(in the rows, 128 means zero)
The rows of T fall into several groups, which share some directions, and each row is roughly a mix of its group's hidden directions.
T, 144 rows:
[[162 143 100 150 122 138 159 120 122 172]
 [113 135 113 116 150 173 160 107 161 122]
 [184  91  99 132 131 122 141 125 120 136]
 [128 118 102 124 135 116 133  88  83  95]
 [ 91 129  97 125 136 114  89 168 124 136]
 [146  97  87 129 153 127  89 112 148 133]
 [126 156  93 145 173 155 130 123 107 111]
 [163 131 110 172  98 148 140 112 141 148]
 [157 102 117 132 122  90 120 130 159 168]
 [175 145 127 133 111 114 104 129  97 163]
 [139 107 102 139 139 121 129 108  72 101]
 [128 135 158 127 125 135  85 170 117 160]
 [109 127 129 155  92 103  96 151 108 100]
 [161 113 148 112 144  99 116  78 133 125]
 [126 111 131  97 158  86 106 118 146 158]
 [ 87 112 133  85 156  98 126 139 126 114]
 [123 153  86 161 159 142 141 143 131 102]
 [169 124 109 146 124 139 160 128 120 175]
 [ 80 110 131 131 138  80 149 143 128 135]
 [149 136  86 111 128 124 129  86 141  93]
 [141 143 122 133 103  86  89 156 104 127]
 [110 133 115 155 164 153 145 160  94 137]
 [ 77 100 134 113 147 127 145 118 114  93]
 [137 107 148 139 146 141 130  85 165  96]
 [130  86 169 104 142 122 116 136 131  93]
 [ 86 110 155 110 118 107 119 130 144  86]
 [136 137 165 124 123 141 118 173 111 168]
 [170  88 142 137 133 131 151 156 118 153]
 [ 82 109 140  99 140  95 128 159 129 118]
 [175 136 157 127 113 127 109 148  87 130]
 [123 106  90 106 151  94 153 104 144 114]
 [ 81 115 123 115 155 138 147 117 160 100]
 [121 125  85 144 129 117 130 103  84  99]
 [ 83 139 119 135 112 174 143 154 140 121]
 [180 119 131 148 100 107 126 137 111 158]
 [190 134 136 138 121 103 120 141  99 125]
 [ 86  96 130 120 143  85 155 137 134 123]
 [169 159 140 171 116 151 112 123 125 142]
 [162 111 123 120  89  86 124 110 149 117]
 [119 110 139 107 146 174 152  86 126 128]
 [147  95 104 150 148 115 138  86 151 111]
 [135  92  84 132 131 154 151 131 140 161]
 [178 144 130 163 109 160 119 115 135 142]
 [121 110 157 119 132 107 111 143 147  72]
 [124 174 133 124 117 160  93 128  98 144]
 [134 114 113 154 116  82 154 162 139 108]
 [131 113  91 152 136 117 130 106  84  97]
 [ 77 145 108 127 103 130 152 136  97 117]
 [128  92 124 112  79  93 127 118 139 143]
 [136 112 111 140 142  75 162 134 129 100]
 [123 151 121 133 179 171 131 125 103 129]
 [178 142 130 168 103 150 123 139 139 124]
 [158 107 165  99 103 121 131 105 156 142]
 [136 120 124 148 126 128 136  71 133  85]
 [173 150 125 171 101 152 126 129 123 130]
 [183 153 137 143 117 119 103 140 102 138]
 [123 126  89 128 120 115 129  78 135  90]
 [156  99 150 146 127  93 101 101 105 139]
 [ 99 150 161 118 118 104 110 123 145  84]
 [133 124 159 126 112 139 130 155 103 182]
 [ 74 110 125 140 119 136 138 127 165 156]
 [119 142 165 140 124 112 123 158 162  88]
 [119 125  86 116 120 103 121 161 112 169]
 [152  99  82 132 158 119 131 105 153 121]
 [ 93 150 159 113 130 117 102 121 137  84]
 [135 102 140 119 142 105 144  75 100 113]
 [121 119 169 142 122 134 123  83 153  96]
 [172 101 148 124 145  99 114 101 104 138]
 [117 126 115 170 100 107 100 159 106 114]
 [132 138 150 130 126 146 121 168 180 150]
 [125 117 131 127 152 171 145  94 170 123]
 [173 114 136 136 147  94 102 105 148 112]
 [ 75 124 128 137 153 113 149 136 156 103]
 [165 110 150 120  95  93 135 118 158 116]
 [ 74 111 132  91 144 106 134 144 126 114]
 [ 93 112 136  92 162  94 136 130 117 109]
 [109 122 121 118 146 176 161  92 139 136]
 [109 126 113 108 149 166 167  96 132 109]
 [152 109 138 117  84 102 144 109 163 140]
 [162 120  95 144 129  81 156 123 122 115]
 [108 161 157 116 104 161 145 128  94 114]
 [147 105 102 139 133 157 155 138 127 177]
 [124 139 151 128 118 152 118 170 169 156]
 [118 158 169 122  82 124 142 124 103 131]
 [169 143 145 119 103 159  97 149 107 128]
 [ 77  93 137  98 120 121 105 126 120 116]
 [126 128 116 155 101 105  93 161  95 110]
 [ 88 115 132 107 127 117 104 120 148  80]
 [ 82 146 147 122 115 106 109 130 143  88]
 [111 151 172 130 117 133 150 170 109 142]
 [173 145 113 161  89 144 127 136 118 136]
 [121 133 144 146  99 100 108 183 124 125]
 [122 135 170 121 115 131 121 151 179 150]
 [113 140 163 118 117 144 126 140 184 150]
 [116 118 162 142 141 136 119 100 164  86]
 [107 126  97 111 125 120 154  89 153  94]
 [110 131 125 108 147 171 163 101 156 127]
 [141 138  86 151 125  87 111 148  99 129]
 [ 90 146  90 135 159 155 121 127 102 126]
 [147 118 153 124 129 161 135  76 145 106]
 [121 134 120 123 149 164 148  97 177 134]
 [119 132 175 119 116 145 134 163 118 168]
 [140 107 137 168 117  86 103 150 117 108]
 [136 118 178 144 129 127 133  96 162 103]
 [124 160 176 130  95 121 140 149 103 137]
 [173 118 127 116 161 106 128  86 131 139]
 [136 131  91 114 115 116 101 154 102 170]
 [179 141 125 164 107 161 128 116 132 128]
 [123  97 112 118 157  83 152 114 152 116]
 [100 144 182 144 103 131 127 145 103 131]
 [168 113 155 105 143  91 121 102 112 138]
 [153 107  82 121 157 126  97 118 153 127]
 [154 137 157 117  86 101 134 107 159 138]
 [106 168 132 143 105  99 121 132 156  93]
 [126 137 168 136 107 131 106 159  99 163]
 [124 116 131 114 161 159 177 103 144 134]
 [131 132 176 131 113 145 146 153 104 165]
 [110 105 175  98 113 110 108 127 144 102]
 [129 117  88 150 135 117 133 119  79  98]
 [126 168 154 122 143 157  99 114  91 132]
 [ 95 105 133  92 160  89 135 133 129 116]
 [159  98 108 125 169 147 117 116 162 128]
 [141 100  78 121 145 109 100 121 152 144]
 [174 139 129 165  97 143 116 131 133 155]
 [125 155 100 123 129 123 117 179  92 140]
 [ 89 149  97 130 122 163 152 153 134 109]
 [130 117  93 145 133 109 129 104  81  97]
 [139  93 139 114  83  95 136 120 155 135]
 [135 111 112 134 128 102 124 103  72 102]
 [129 135  83 132 137 128 147  97 122  81]
 [151 106 176  95 116 132 110 120 128 156]
 [139 133  76 118 129 123 104 155 100 155]
 [134 129 176 125 115 155  95 144 114 160]
 [121 166 146 132 137 178 109 130 124  97]
 [ 90 155  84 127 121 158 149 134 122 120]
 [116 111 109 124 125  71 154 152 116 113]
 [138  74 126 117 118  93 136 125 130  93]
 [134 143  94 127 119 112 110 166  90 156]
 [153 140 124 152 132 144 165 136 110 176]
 [148 109 101 130 127  68 138 127 133 151]
 [101 142 174 131  95 134 140 144 100 149]
 [172 133 150 120 110 123 144 107 176 127]
 [168 141 110 169 138 126 163 150 119 140]
 [170 110  88 141 113 132 144 129 150 159]]

Here is one row of each group, with its name. Which group are the others in?
[ 90 141 144 133 147 122 155 120 135  77] => (92)
[172 143 123 179 108 147 133 118 136 136] => (55)
[175 111 137 105 161 114 135 102 108 145] => (21)
[143  94  83 131 159 123 117 106 155 125] => (107)

[151 157 108 118 131 124 141 101 138  75] => (107)
[ 95  86 149 110 141 134 133 137 150  92] => (92)
[171 132 139 145  98 117 117 174 116 119] => (55)
[132 152 154 128 102 165  91 150 115 149] => (55)
[113 119 152 163 134 105 139 104 151  85] => (107)
[ 79 126 121 143 116 163 134 126 168 138] => (55)
[155 102 154 129  91  97 156 133 147 142] => (92)
[ 97 149 153 143  93 120 111 142  87 130] => (107)
[130 133 127  94 155 158 163  93 141 145] => (21)
[117 135 154 123 130 150 140 151 188 135] => (21)
[157 107 151 136 136  86 112  87 130 136] => (21)
